In the data rows, the value 500 means zero.
Here is a table of points, one per row:
tensor([606, 640, 642, 590, 712, 441, 449, 298, 634, 523, 385, 328, 430, 592, 528, 485, 474, 548, 754, 546, 576, 241, 811, 490, 544, 414, 530, 645, 341, 307, 462, 462])
tensor([489, 256, 466, 541, 542, 732, 644, 502, 350, 486, 329, 423, 390, 268, 667, 384, 386, 561, 629, 406, 376, 482, 565, 380, 380, 569, 521, 454, 279, 254, 480, 420])
tensor([507, 409, 220, 166, 483, 545, 566, 424, 639, 703, 365, 490, 463, 408, 535, 522, 471, 521, 349, 570, 421, 750, 523, 390, 554, 651, 466, 813, 694, 523, 484, 566])
tensor([385, 422, 734, 424, 645, 576, 337, 512, 419, 389, 695, 405, 521, 321, 495, 100, 415, 465, 498, 607, 564, 502, 241, 745, 727, 571, 866, 427, 416, 483, 475, 586])
tensor([199, 562, 448, 498, 432, 224, 664, 377, 269, 704, 766, 590, 758, 320, 598, 490, 407, 373, 361, 631, 591, 600, 560, 496, 187, 480, 498, 308, 444, 339, 695, 427])
tensor([318, 578, 365, 239, 333, 301, 870, 447, 679, 523, 507, 367, 320, 365, 387, 722, 376, 458, 400, 343, 666, 226, 430, 468, 553, 750, 542, 533, 241, 419, 626, 472])
tensor([511, 419, 658, 444, 298, 377, 468, 372, 619, 418, 585, 351, 547, 494, 738, 465, 371, 658, 643, 330, 358, 372, 310, 535, 607, 373, 466, 623, 529, 386, 507, 520])
tensor([507, 717, 317, 421, 705, 698, 625, 559, 459, 319, 868, 423, 433, 600, 174, 322, 317, 431, 637, 439, 476, 766, 528, 513, 612, 534, 491, 604, 367, 466, 510, 459])
tensor([226, 518, 503, 551, 610, 518, 367, 756, 294, 491, 427, 410, 330, 352, 525, 563, 786, 461, 698, 445, 111, 344, 579, 619, 532, 349, 745, 378, 514, 862, 637, 726])
tensor([346, 409, 305, 356, 605, 233, 492, 614, 387, 711, 433, 508, 595, 571, 272, 334, 586, 558, 523, 331, 438, 585, 498, 514, 707, 413, 395, 631, 680, 478, 353, 206])
tensor([378, 243, 387, 635, 471, 485, 436, 525, 557, 541, 247, 497, 496, 884, 561, 571, 463, 109, 628, 514, 742, 400, 586, 620, 607, 467, 838, 513, 814, 463, 425, 282])
tensor([219, 416, 719, 812, 267, 636, 406, 809, 365, 294, 427, 566, 479, 543, 408, 653, 376, 631, 455, 707, 615, 726, 527, 425, 338, 431, 389, 609, 665, 562, 419, 426])
tensor([689, 624, 483, 687, 575, 548, 573, 401, 639, 428, 788, 386, 540, 539, 395, 878, 287, 645, 622, 578, 460, 595, 673, 504, 307, 479, 606, 478, 835, 389, 611, 628])
tensor([295, 267, 314, 946, 577, 645, 751, 471, 731, 472, 386, 440, 511, 437, 579, 415, 510, 567, 573, 550, 585, 386, 609, 675, 695, 604, 392, 235, 413, 654, 183, 588])
tensor([249, 434, 362, 537, 529, 765, 421, 408, 494, 276, 541, 595, 536, 509, 589, 397, 443, 575, 311, 541, 462, 397, 519, 556, 425, 574, 687, 530, 383, 523, 646, 321])
tensor([366, 291, 591, 505, 587, 124, 401, 238, 454, 528, 392, 349, 55, 560, 588, 648, 531, 567, 391, 581, 453, 577, 496, 271, 359, 467, 371, 480, 569, 376, 404, 552])
tensor([499, 738, 496, 474, 585, 383, 746, 626, 621, 427, 252, 567, 625, 528, 597, 479, 516, 718, 335, 556, 667, 683, 515, 405, 618, 487, 698, 530, 278, 609, 559, 512])
tensor([522, 309, 581, 436, 472, 592, 545, 591, 743, 292, 681, 431, 158, 324, 454, 333, 584, 174, 326, 384, 798, 754, 393, 378, 258, 165, 363, 545, 520, 492, 708, 584])
tensor([409, 648, 411, 753, 462, 598, 664, 605, 646, 736, 622, 715, 502, 429, 454, 717, 508, 485, 587, 483, 517, 503, 529, 446, 528, 270, 626, 359, 328, 375, 355, 392])
tensor([397, 516, 526, 722, 418, 314, 629, 400, 332, 371, 502, 665, 521, 438, 605, 550, 866, 744, 750, 643, 540, 570, 359, 595, 445, 603, 334, 674, 245, 860, 531, 470])
tensor([729, 553, 677, 224, 411, 619, 624, 452, 377, 275, 464, 479, 498, 467, 375, 637, 600, 321, 292, 482, 471, 320, 652, 650, 562, 549, 412, 475, 449, 497, 51, 263])
tensor([464, 270, 358, 496, 531, 364, 310, 704, 590, 441, 790, 350, 399, 369, 621, 431, 403, 700, 414, 427, 594, 317, 690, 568, 494, 241, 562, 286, 492, 493, 348, 360])
tensor([489, 304, 443, 285, 388, 448, 355, 279, 462, 505, 481, 581, 891, 160, 367, 485, 132, 491, 645, 631, 502, 463, 224, 494, 414, 475, 555, 455, 494, 426, 291, 747])
tensor([605, 364, 534, 699, 502, 564, 914, 675, 87, 646, 720, 415, 364, 441, 424, 609, 585, 370, 576, 526, 562, 473, 499, 332, 675, 478, 498, 730, 673, 702, 500, 446])
tensor([672, 612, 588, 273, 455, 406, 340, 640, 514, 536, 553, 435, 580, 280, 303, 410, 668, 597, 809, 399, 501, 423, 669, 684, 316, 311, 504, 309, 423, 531, 480, 565])
tensor([391, 638, 562, 601, 523, 574, 585, 676, 443, 295, 452, 355, 578, 657, 900, 531, 402, 428, 687, 251, 447, 686, 448, 691, 579, 538, 362, 543, 562, 446, 460, 918])
tensor([450, 513, 276, 536, 518, 466, 345, 557, 557, 372, 925, 632, 645, 561, 809, 394, 928, 330, 393, 517, 402, 437, 564, 434, 459, 775, 447, 717, 435, 451, 420, 484])
tensor([522, 246, 760, 318, 496, 336, 687, 570, 524, 520, 667, 733, 761, 759, 696, 393, 630, 491, 512, 371, 584, 596, 612, 373, 463, 397, 508, 441, 496, 261, 325, 775])
tensor([502, 520, 273, 479, 642, 582, 446, 422, 806, 423, 545, 564, 452, 645, 308, 646, 541, 375, 743, 415, 685, 562, 305, 698, 470, 565, 179, 540, 249, 450, 458, 794])
tensor([560, 682, 342, 517, 546, 251, 674, 474, 532, 468, 568, 491, 307, 350, 371, 51, 652, 519, 638, 542, 493, 500, 393, 537, 452, 253, 508, 550, 764, 397, 404, 427])
tensor([399, 564, 493, 492, 277, 272, 352, 242, 707, 631, 306, 671, 405, 711, 600, 478, 296, 411, 399, 523, 435, 846, 511, 779, 513, 651, 473, 502, 369, 748, 358, 523])
tensor([764, 152, 418, 421, 604, 599, 509, 489, 561, 678, 502, 486, 586, 511, 653, 346, 576, 527, 182, 585, 430, 558, 667, 640, 425, 298, 390, 494, 503, 468, 521, 523])
tensor([547, 639, 621, 378, 306, 697, 526, 346, 273, 463, 601, 466, 414, 672, 535, 460, 540, 567, 528, 584, 555, 439, 639, 430, 666, 323, 316, 45, 474, 537, 671, 373])
tensor([474, 530, 474, 424, 156, 736, 342, 682, 328, 789, 555, 360, 394, 419, 627, 563, 534, 681, 672, 414, 533, 442, 457, 598, 319, 763, 649, 419, 690, 275, 661, 287])
tensor([531, 583, 562, 489, 699, 558, 509, 476, 359, 728, 363, 325, 593, 461, 544, 426, 148, 244, 369, 606, 338, 214, 256, 768, 264, 470, 507, 613, 446, 650, 548, 562])
tensor([555, 239, 417, 461, 365, 485, 412, 499, 577, 404, 483, 547, 549, 420, 276, 791, 573, 492, 418, 555, 565, 642, 562, 590, 446, 386, 669, 453, 454, 619, 679, 501])
tensor([446, 718, 625, 441, 303, 593, 492, 457, 444, 556, 571, 568, 194, 773, 604, 357, 667, 415, 320, 830, 649, 232, 76, 560, 587, 467, 558, 366, 518, 455, 637, 635])
tensor([314, 293, 380, 444, 449, 495, 642, 361, 672, 309, 375, 122, 535, 866, 498, 562, 439, 435, 879, 707, 472, 600, 518, 349, 501, 659, 480, 451, 499, 707, 584, 259])
tensor([656, 556, 525, 615, 363, 612, 221, 286, 545, 579, 646, 629, 390, 512, 508, 615, 338, 595, 703, 402, 528, 511, 356, 377, 445, 444, 394, 675, 532, 661, 235, 576])
tensor([515, 275, 622, 306, 591, 332, 582, 829, 667, 443, 545, 807, 597, 539, 401, 742, 367, 735, 458, 674, 362, 230, 526, 661, 614, 511, 366, 604, 498, 506, 660, 469])
tensor([587, 643, 354, 280, 597, 263, 292, 707, 200, 274, 351, 562, 200, 588, 639, 472, 432, 244, 344, 282, 628, 480, 582, 320, 505, 700, 509, 254, 386, 436, 571, 727])
tensor([670, 683, 411, 307, 551, 566, 511, 566, 430, 336, 410, 585, 584, 461, 399, 669, 723, 378, 534, 755, 308, 449, 325, 0, 151, 511, 753, 306, 543, 451, 154, 488])
tensor([427, 582, 248, 693, 872, 443, 331, 304, 394, 270, 307, 615, 653, 676, 618, 607, 263, 607, 439, 332, 629, 357, 327, 523, 504, 157, 393, 716, 471, 623, 528, 156])
tensor([549, 728, 581, 358, 634, 589, 513, 289, 535, 230, 544, 473, 537, 406, 517, 550, 779, 775, 307, 663, 683, 533, 599, 688, 538, 532, 642, 514, 710, 549, 457, 631])
tensor([443, 332, 716, 444, 653, 736, 519, 510, 445, 663, 327, 358, 606, 730, 175, 303, 641, 705, 470, 325, 660, 296, 247, 432, 456, 468, 634, 654, 486, 396, 475, 797])
tensor([503, 771, 509, 428, 409, 596, 528, 799, 645, 578, 289, 731, 475, 451, 698, 260, 530, 280, 586, 711, 333, 575, 340, 614, 563, 492, 335, 729, 551, 460, 632, 401])
tensor([615, 476, 690, 489, 454, 480, 650, 249, 444, 705, 283, 786, 502, 300, 548, 412, 483, 551, 597, 364, 690, 730, 583, 563, 416, 529, 712, 642, 465, 489, 575, 497])
tensor([502, 475, 440, 814, 47, 414, 319, 500, 441, 411, 355, 378, 693, 491, 352, 311, 486, 438, 322, 614, 443, 414, 898, 289, 410, 398, 567, 739, 398, 626, 539, 613])
tensor([832, 380, 635, 773, 554, 373, 460, 497, 655, 612, 560, 490, 675, 624, 386, 338, 450, 527, 667, 337, 632, 563, 265, 312, 535, 799, 708, 254, 346, 655, 464, 318])
Along one direction, these points spread out more than along any other. How many in every 100 of the points above lie lower along it than each point below? Answers are rounded to whole numbers. More than half of the points above lie lower than the first one.
tensor([329, 702, 485, 381, 451, 462, 567, 614, 475, 688, 587, 442, 752, 546, 825, 788, 448, 310, 468, 179, 359, 551, 486, 313, 482, 419, 381, 467, 315, 698, 513, 511]) 55
tensor([330, 529, 584, 618, 568, 521, 380, 251, 515, 358, 458, 742, 505, 271, 314, 530, 624, 506, 541, 357, 192, 615, 520, 422, 674, 616, 476, 452, 723, 375, 609, 393]) 51
tensor([392, 394, 642, 520, 289, 599, 573, 346, 720, 452, 532, 640, 227, 528, 470, 350, 363, 772, 326, 240, 308, 433, 541, 593, 518, 665, 698, 629, 442, 577, 488, 421]) 73
tensor([711, 517, 350, 361, 553, 410, 639, 691, 576, 626, 489, 529, 431, 471, 419, 341, 351, 828, 329, 408, 148, 364, 468, 346, 425, 436, 472, 260, 859, 660, 469, 561]) 16
tensor([679, 671, 616, 497, 648, 486, 602, 203, 523, 474, 488, 761, 435, 632, 347, 389, 399, 236, 539, 582, 306, 166, 691, 368, 394, 576, 406, 516, 748, 430, 664, 557]) 35
tensor([783, 455, 530, 715, 505, 329, 362, 563, 540, 358, 486, 470, 612, 451, 497, 624, 507, 469, 436, 653, 373, 715, 397, 472, 999, 549, 590, 685, 376, 239, 589, 640]) 69
tensor([417, 556, 630, 539, 439, 640, 407, 506, 477, 478, 468, 260, 543, 681, 257, 590, 792, 381, 379, 352, 167, 824, 527, 518, 396, 646, 330, 556, 381, 307, 617, 391]) 45
tensor([553, 512, 346, 406, 485, 836, 329, 175, 560, 855, 500, 435, 536, 436, 688, 736, 521, 490, 573, 517, 658, 551, 501, 361, 796, 311, 450, 433, 352, 486, 565, 316]) 78
tensor([521, 598, 822, 344, 869, 519, 374, 630, 685, 610, 448, 381, 301, 329, 575, 420, 508, 433, 505, 544, 648, 370, 660, 487, 300, 810, 476, 399, 702, 641, 556, 419]) 20
tensor([561, 623, 344, 502, 339, 673, 387, 605, 302, 462, 518, 598, 720, 398, 301, 474, 522, 501, 487, 308, 782, 475, 704, 407, 685, 806, 268, 575, 827, 759, 592, 620]) 51
tensor([563, 524, 369, 423, 765, 549, 379, 771, 216, 866, 465, 605, 529, 561, 415, 555, 327, 664, 378, 717, 518, 795, 659, 577, 397, 514, 280, 474, 377, 236, 397, 546]) 37
tensor([866, 568, 403, 847, 293, 413, 573, 469, 445, 411, 271, 405, 590, 516, 608, 720, 669, 533, 363, 382, 516, 343, 339, 747, 408, 566, 408, 359, 471, 242, 678, 454]) 55
tensor([462, 616, 817, 621, 591, 379, 385, 703, 418, 590, 555, 234, 553, 391, 383, 605, 492, 400, 303, 750, 493, 448, 466, 445, 724, 294, 348, 349, 495, 567, 510, 459]) 29
